Rotation paths and how fast each direction turns (degrees a step)
Each turn is a multiple of 5 degrees from 10 to 175, or 0.
Each row of a path follows its step; steps can be skipped.
Rotation 1:
step 2: [-0.17 -1.43 -0.20  0.56  0.24  0.95 -1.35 -0.29  1.07 -0.12  1.10 -2.11
 -1.16 -0.12  0.20 -1.28  0.82  0.40 -2.47 -0.76  1.68 -0.79  0.30 -0.94
  0.31 -1.16 -0.46 -0.64  0.69 -0.30 -0.57 -0.65  0.94  0.52 -0.38 -0.62
  0.95  0.54 -0.49 -0.77 -0.55 -0.19 -0.41 -1.35  2.35  2.38  1.30  2.75
 -0.31  0.80  0.15 -1.47  0.10]
step 6: [-1.37 -1.42  1.31 -0.39 -0.18  0.23  0.50 -0.44  0.65 -0.52 -0.06 -1.17
 -0.32  0.94  0.18  1.66  1.08 -2.02 -0.78  0.90 -0.12  1.46  2.20 -1.86
  2.55 -0.05 -0.04  0.38  1.69  0.84  1.48 -0.16 -0.59 -0.80  0.19  1.01
 -0.01  0.24 -1.39 -2.12 -0.02 -0.63  1.10 -0.62 -0.93  1.26 -1.01 -0.07
  0.15  1.32 -0.48 -1.26  1.03]
step 11: [ 0.88  0.60  1.90  0.38 -0.02 -0.32 -0.27  1.87 -1.24 -1.51 -0.22 -0.50
  0.22  0.64  1.04 -1.40  0.34 -0.25  1.37  1.12  0.31  1.12  1.99 -0.20
 -1.28 -0.05 -0.42  0.95 -0.84 -0.58 -1.24 -3.77  0.08 -0.62  0.65  0.18
 -0.36 -0.68 -0.51 -0.13  0.98  0.92  1.31  1.32 -0.17 -0.35 -1.68  0.71
 -0.70 -0.13 -2.07 -0.45  1.08]
step 13: [ 0.56  0.19  0.74 -1.03 -0.57 -1.40  1.97  2.39 -2.12 -0.82 -0.22  0.30
 -3.10  1.08  0.90 -0.67  0.96 -0.01  1.35  1.30 -0.16 -0.53 -0.80  0.82
  0.72  0.35  0.20 -1.83 -1.56  0.18  2.13 -1.78  0.28  0.11  0.89  0.31
  0.06 -1.08 -0.89  0.85  0.54 -0.06  0.57  0.25  1.06  1.42  1.22  0.46
  0.00  0.46 -0.30 -0.34  0.15]
step 19: [-0.79  1.06  0.83  0.33  0.73  1.20 -2.21 -0.92 -0.07 -0.34 -0.11 -2.09
  0.34  1.58  2.26 -1.13 -0.76  1.29 -0.23 -0.61 -0.74  0.40 -0.71  0.60
  0.65 -0.59 -1.26 -0.55 -0.17 -0.79  0.99 -2.13  0.44 -2.31  0.17 -0.40
  2.10  0.04 -2.01 -0.57  0.04  1.15 -0.34  0.55  1.05  1.32  0.55  0.89
 -0.64  0.67  1.12 -0.94  0.13]
step 23: [-1.03 -1.53  1.89 -0.66  1.29 -0.59  1.33 -0.77 -1.97 -0.54  0.18 -1.42
 -0.79 -0.23  0.60 -0.32 -0.62 -1.69 -1.05  1.02  1.06  0.02 -1.13 -0.08
  0.64  0.66 -0.50  1.01  1.99 -1.31  0.24  0.38  0.66 -2.66 -0.72  0.91
  1.37  0.92  0.15 -0.80 -0.36 -0.56  0.29 -0.11 -1.22  1.10 -2.22 -0.78
 -1.05 -0.57  0.64 -1.10 -1.26]
step 24: [ 0.15 -0.49  0.05 -0.66 -0.36  1.10  1.89 -0.34  1.09 -0.77  0.54 -2.60
 -0.29  0.93  1.16 -0.81 -0.39 -1.37  0.04  0.72 -0.76 -0.28  0.46 -0.91
  0.93  2.10 -0.18  0.14  2.25 -0.36 -0.57  0.74  1.20  0.29  0.03  0.96
 -0.81 -0.95 -1.55 -1.61  0.68 -0.11  1.72 -1.08 -0.04 -0.66 -1.87 -0.77
 -1.77  1.90  0.87 -1.36 -0.29]
Directions:
[-0.23 -0.06 -0.07 -0.62  0.30  0.43  0.30 -0.20 -0.14  0.31 -0.30 -0.31
 -0.01 -0.21 -0.38 -0.52 -0.25  0.26  0.06 -0.17  0.30  0.50  0.06 -0.19
 -0.02 -0.22  0.25  0.52  0.02  0.23 -0.33 -0.11 -0.06 -0.05  0.01 -0.37
 -0.02 -0.36 -0.01  0.47 -0.09 -0.59 -0.03 -0.17  0.08  0.11 -0.29 -0.22
  0.10 -0.42 -0.46  0.48  0.06]
60
[-0.12  0.06 -0.16 -0.67 -0.16 -0.34  0.07  0.40  0.33 -0.34 -0.24 -0.54
  0.04  0.04 -0.08  0.25 -0.33 -0.01  0.55 -0.29 -0.44 -0.37  0.18 -0.30
  0.17  0.16  0.10 -0.05  0.04  0.35 -0.11  0.37  0.06 -0.21 -0.60 -0.56
  0.02  0.20  0.03  0.39  0.40 -0.05  0.22  0.23 -0.10  0.08  0.41  0.17
 -0.26 -0.08  0.36 -0.19  0.04]
125
[ 0.20  0.15  0.17 -0.16  0.27  0.08 -0.13 -0.16 -0.15 -0.07  0.11  0.23
 -0.15  0.02  0.48 -0.31 -0.49  0.13 -0.26 -0.04 -0.78  0.06 -0.77 -0.12
 -0.25  0.44 -0.04  0.36  0.53 -0.40 -0.16  0.47  0.24  0.25 -0.02  0.06
  0.13 -0.01  0.08  0.35 -0.17 -0.30  0.07  0.00 -0.06 -0.16 -0.35  0.07
  0.11  0.26  0.64  0.16  0.17]
10
[-0.07 -0.27 -0.28  0.03  0.27  0.09  0.24 -0.18 -0.21  0.07 -0.42 -0.17
 -0.01 -0.10 -0.03 -0.27 -0.18  0.08  0.16 -0.01  0.01 -0.46 -0.14  0.49
  0.32  0.56 -0.17  0.40 -0.11 -0.01  0.86 -0.03 -0.37 -0.25 -0.23  0.27
  0.53 -0.12  0.08  0.36 -0.18  0.12 -0.51  0.05 -0.38 -0.27  0.20 -0.25
  0.20  0.28 -0.27 -0.46 -0.16]
80
[ 0.07 -0.39  0.24  0.24  0.13  0.09 -0.14  0.04  0.15  0.12  0.27 -0.71
  0.55 -0.05  0.58 -0.10  0.14  0.09  0.04  0.03 -0.13 -0.23  0.32  0.36
 -0.33 -0.16  0.15  0.20  0.07  0.13  0.08  0.37  0.09  0.27 -0.03 -0.04
  0.16 -0.24 -0.12 -0.18 -0.32 -0.27  0.13  0.27  0.48 -0.21  0.65 -0.27
 -0.21  0.38 -0.13  0.69 -0.41]
145
[-0.10 -0.38 -0.05 -0.14  0.06 -0.16 -0.01 -0.17 -0.09 -0.12 -0.12  0.03
 -0.38 -0.03 -0.11  0.13 -0.01  0.63  0.30  0.10  0.05 -0.03  0.46  0.12
 -0.06 -0.28 -0.68 -0.71 -0.56 -0.42  0.15  0.36  0.14  0.13 -0.08 -0.26
 -0.15  0.01  0.39  0.25 -0.68 -0.26  0.31  0.17  0.00 -0.16 -0.54 -0.21
  0.13  0.29  0.18  0.06  0.02]
80
